One turn sends every row of this set to another row. A few are shown first. Where does it send the rows asked after them?
nipi: [ 3.27 -2.32  0.71 -2.67 -2.76 -1.66 -0.47 -0.28  0.99 -0.95  2.90 -2.51
 -0.87 -1.14  0.23]
benol: [ 0.18  1.22 -1.48  3.34 -1.16  1.30  2.71 -1.13 -1.23  0.57  4.12 -0.09
  0.18 -1.04 -0.40]
vek: [ 1.51  0.11 -1.98 -0.37 -3.63  0.05 -4.07 -0.10  2.08  0.27  1.69  0.67
 -3.09  0.82  0.16]
mel: [-2.09  2.04  0.86 -0.48 -0.37  1.21 -2.53 -0.74 -1.25 -1.49  3.72  2.76
 -3.32 -1.35 -0.55]
duf: [-1.71  1.68 -0.11 -1.86  1.86 -1.12 -2.93  0.00 -1.90  0.99  3.08 -1.94
 -1.77 -3.14 -3.12]
Rikeg: [ 0.48  0.94  1.08 -1.14 -4.49  1.33 -3.39 -0.36  0.74 -1.82  0.95 -1.53
 -3.47 -1.86  0.40]
Fari: [ 0.97 -0.61  0.02  0.70 -2.33 -1.86 -1.90  2.34  0.29 -0.88  2.01 -3.63
 -0.20  1.69 -0.40]
Zum: [-3.74  0.12  0.22 -0.42  1.21  1.74  2.15  1.11  0.28  0.45  3.72 -0.73
 -1.41 -2.22 -0.08]
Bopum: [-0.48  0.03 -1.36  0.75 -1.80  1.44 -1.71 -3.12 -0.76 -0.43  1.58  2.34
 -4.77 -3.03  0.18]
kul: [ 0.34 -0.28 -1.46  1.05 -1.36 -0.90 -3.45 -0.34 -0.11  0.02  2.61  3.98
 -3.41 -0.13 -0.69]
Fibe: [-0.43  2.77 -2.33 -2.51 -2.76  1.94 -1.91 -2.05 -0.14 -0.26  1.34 -0.24
 -3.28 -3.49 -0.01]
nezut: [-1.00  3.83 -1.64 -2.73 -0.36  0.62 -3.46  0.04  0.21 -1.12  3.41  0.23
 -1.76 -0.66 -1.38]
beli: [ 0.03 -2.28  0.59  0.86 -0.93 -0.48 -3.65  0.60  2.08  2.60  2.81 -1.50
 -3.38  0.69 -1.22]
malon: [ 0.38  0.19 -0.36 -4.69 -0.04  1.20  1.13 -1.06  1.09  0.03  4.86 -1.34
 -0.45 -1.03  0.21]
tol: [-0.02  0.47 -3.62 -0.36 -0.43  0.40 -4.88  0.04  1.78 -1.56  1.33 -0.76
 -0.51 -0.12 -0.86]
lesa: [ 0.00  3.05  1.18 -2.09 -2.79  0.00  1.68 -0.24 -0.48  0.57  3.63 -3.06
 -3.53 -0.06  0.12]
koge: [ 1.40 -0.04 -1.48  4.48 -1.27 -0.62  1.28 -0.47 -1.62 -0.65  3.33 -1.06
  0.95 -1.30 -0.66]
dusid: [ 2.97 -2.64 -1.83 -2.79 -1.86 -1.32 -1.02  0.73  1.00  0.65  3.38 -0.64
  0.99 -0.57  0.08]
Foz: [-1.03 -0.17  0.94  0.00 -0.25 -0.29  3.18 -1.51  1.16  0.74  3.21 -1.04
 -5.14 -2.24 -0.30]
mim: [-0.73  1.21  0.40 -1.99 -2.07  0.48 -1.32 -0.27 -1.99  3.46  2.79 -0.77
 -3.68 -4.26 -1.11]
nup: [ 0.22 -1.54 -1.78 -3.37 -0.08  0.92 -0.86  0.74  0.91 -0.36  3.90 -1.62
  2.25 -1.00 -0.01]
Zuzal: [-2.07 -0.32 -2.12  1.33  0.56  1.13 -3.91 -0.92 -1.02 -1.85  1.49  1.94
 -1.54 -2.51 -0.81]
firi: [-0.38 -0.93 -2.75  0.15  2.49 -1.21 -3.19 -0.50  0.83  2.25  2.76 -1.00
 -2.08 -0.77 -2.57]
rek: [ 2.05  0.74 -0.19  3.65 -1.73 -0.95  2.35 -1.17 -1.13  0.44  4.49 -0.17
 -1.23 -0.12 -0.64]
kufe: [-0.77 -2.48  1.16  0.36 -2.99  1.46 -2.44 -0.14  0.17  2.54  1.44 -2.58
 -3.44 -3.00 -0.22]
kibug: [-1.99 -1.28 -2.33  0.46  0.50 -0.61  0.54  2.91 -0.66  1.79  3.09  1.12
  0.71 -2.16 -0.74]
lib: [ 1.25 -2.03 -0.55  1.36 -1.02 -3.94 -0.39  2.94 -0.64  0.63  2.36  0.35
 -1.17 -1.41 -1.17]
tugu: [ 2.25 -0.72 -2.46  0.46 -4.01 -0.22  0.57 -1.23  0.11  1.09  0.41 -3.62
 -2.82 -1.44  0.71]
kug: [ 2.16 -1.30 -0.17 -3.66 -1.73  0.39  1.30 -2.69  1.17 -0.75  3.18 -2.84
 -1.76 -2.55  0.51]
Tere: [ 0.30  1.42 -4.42 -0.87 -0.89 -0.76 -0.17  1.44  0.16  2.55  3.43 -0.64
  0.12  1.53 -0.43]
zus: [ 1.72 -2.16  0.47  1.74 -0.95 -3.14  0.96 -0.65  0.34 -0.40  1.20 -1.95
 -3.99 -2.81 -0.88]
zeda: [-0.59 -1.18  1.59  1.85 -1.77 -0.08 -3.84 -1.04 -0.46 -2.66  1.51  1.10
 -3.64 -1.61 -0.19]
Zused: [ 0.52  1.35  0.15  3.25 -1.07 -0.26  1.63  0.67 -1.66 -0.18  5.14 -0.11
  0.95  0.06 -0.86]
rir: [ 0.32  0.78  0.83  3.67 -1.20  0.69  2.12 -1.30 -0.91 -1.23  4.06 -1.81
 -0.34 -1.13 -0.47]
zifo: [-2.13  1.96 -2.11 -1.27  0.23  1.38  0.33 -0.10 -0.93 -0.91  2.03 -4.35
  0.44 -1.71 -0.49]

tugu turns into zifo
kug turns into nup
vek turns into Fibe
Where do these go?
beli turns into mim
kul turns into Bopum
zus turns into Zum
koge turns into rir

